One turn sends every row of this set to another row. A few are shown first. Where does it send the rows asked after them?
Gonar: [ -9  24  10   0 -20   1 -11   8 -16  30  -4 -12]
Vus: [ -9  50  -9   6 -14   6  -2   2   0  18 -13   0]
zed: [-18  27 -11  14 -14   8 -10  15  -9  12 -14 -12]
gitab: [-14  12   7  11 -30   8 -10  -8  -3  17 -24 -12]
Bil: [ -8  17   1  15 -29   3 -11  17 -10  25 -17 -10]
kubi: [ -8  23   3  -1 -13  16 -27   2   5  12 -24 -17]
kelep: [-15  28  -9   8 -10   3  -4  14  -5   3 -10 -18]
fonop: [-14  32  -2  14 -22 -11 -11  -1 -13  20 -15   0]
sono: [  8  28   6  -5 -26   9  -6  -7  -1   3 -32  -7]
suf: [  3  14  14   2 -20 -12 -16  -4   2  18 -13  -9]
sisi: [ 10  33 -10   8 -15  -4  -2  -5  14   8 -13 -10]
Gese: [ -7  39  16   8 -23  13   2   2 -11  20   1  -9]
Ladur: [ -1  33   7   0 -40  -2   3  -8   8  12  -1  -5]
ged: [-10  25  -5  16 -22   5 -12   7 -19   9 -18   3]
bereg: [  1  29  -4  -4 -26  12  -4   8  19  14  -2   0]
gedeb: [ -2  36 -10  17 -10   3 -20  10   4  16  -1  -8]
tir: [  5  17   1  12 -38  15  -1   6 -12  10 -11 -15]
Dadu: [ 12  18   9  17 -24   8 -12   5   3  18   2 -12]
fogug: [-14  40   9   7 -10   8 -25   7   6   6 -11  -9]
luve: [ -2  30   9  22 -29  -6   2  -1 -11  10  -8 -19]
sil: [  1  33  10  12 -26  16  -2 -11  -4  30  -8  -5]
Moli: [ -2  24   6  -3 -32  -4   2   6  16  20  -2  -6]
moto: [ 12  32  -2  -8 -23   0 -10  -2   7  15 -25 -22]
zivag: [ 10  31   6 -12 -24  -3 -17  -4   9  14 -19  -3]
Bis: [-20  29   5   4 -27   3 -17  -1  -3  -1 -16 -26]
Dubog: [ 10  30   3  -8 -22   3 -23  -2   6  24 -12   2]
riz: [ 15  25   1  -6 -19   2 -12  12   0   5 -17 -22]
famu: [ -6  33  -3 -10 -40  11   0   8   3   3 -19 -13]
Sobes: [ -1  36   4  -3 -11 -12 -23   1  -4  10  -5 -17]
kob: [-12  24  -1  -1 -23   7  10  -8   7  25  -9 -17]
vipa: [-10  27  -6   8 -19   8 -28  -7   5   1 -16 -19]
debu: [  4  19  -3   3 -25  -8  -9  -8  10  10   5  -6]
dun: [ -6  42   7   4 -42  -1  -5 -10   6  15 -10  -1]
Rino: [-12  35   0   1 -24  17  -6  -4   6  18 -33 -12]
Gapen: [-16  38   5   0 -30   8 -22  14  -9   6 -13  -2]
pelav: [ -7  44  -4   0 -29  11   4  -3  -6  22  -2 -20]
Pupu: [ -2  33   3  19 -26   3   6   3 -15  16   1 -16]
kilu: [-10  46   3 -10 -26  -1  -2   0  -1   3   0  -9]
bepe: [  9  29   6  14 -30  12 -21  -1   2  -3 -21 -12]
Pemil: [ -5  18  -1  -6 -15  24 -16   6   3  13 -18 -17]

Pupu moves to kubi
Sobes moves to Dadu
sisi moves to Gonar
Now find these:
kelep moves to Dubog
riz moves to sil
Bil moves to sono
Moli moves to ged
tir moves to Rino

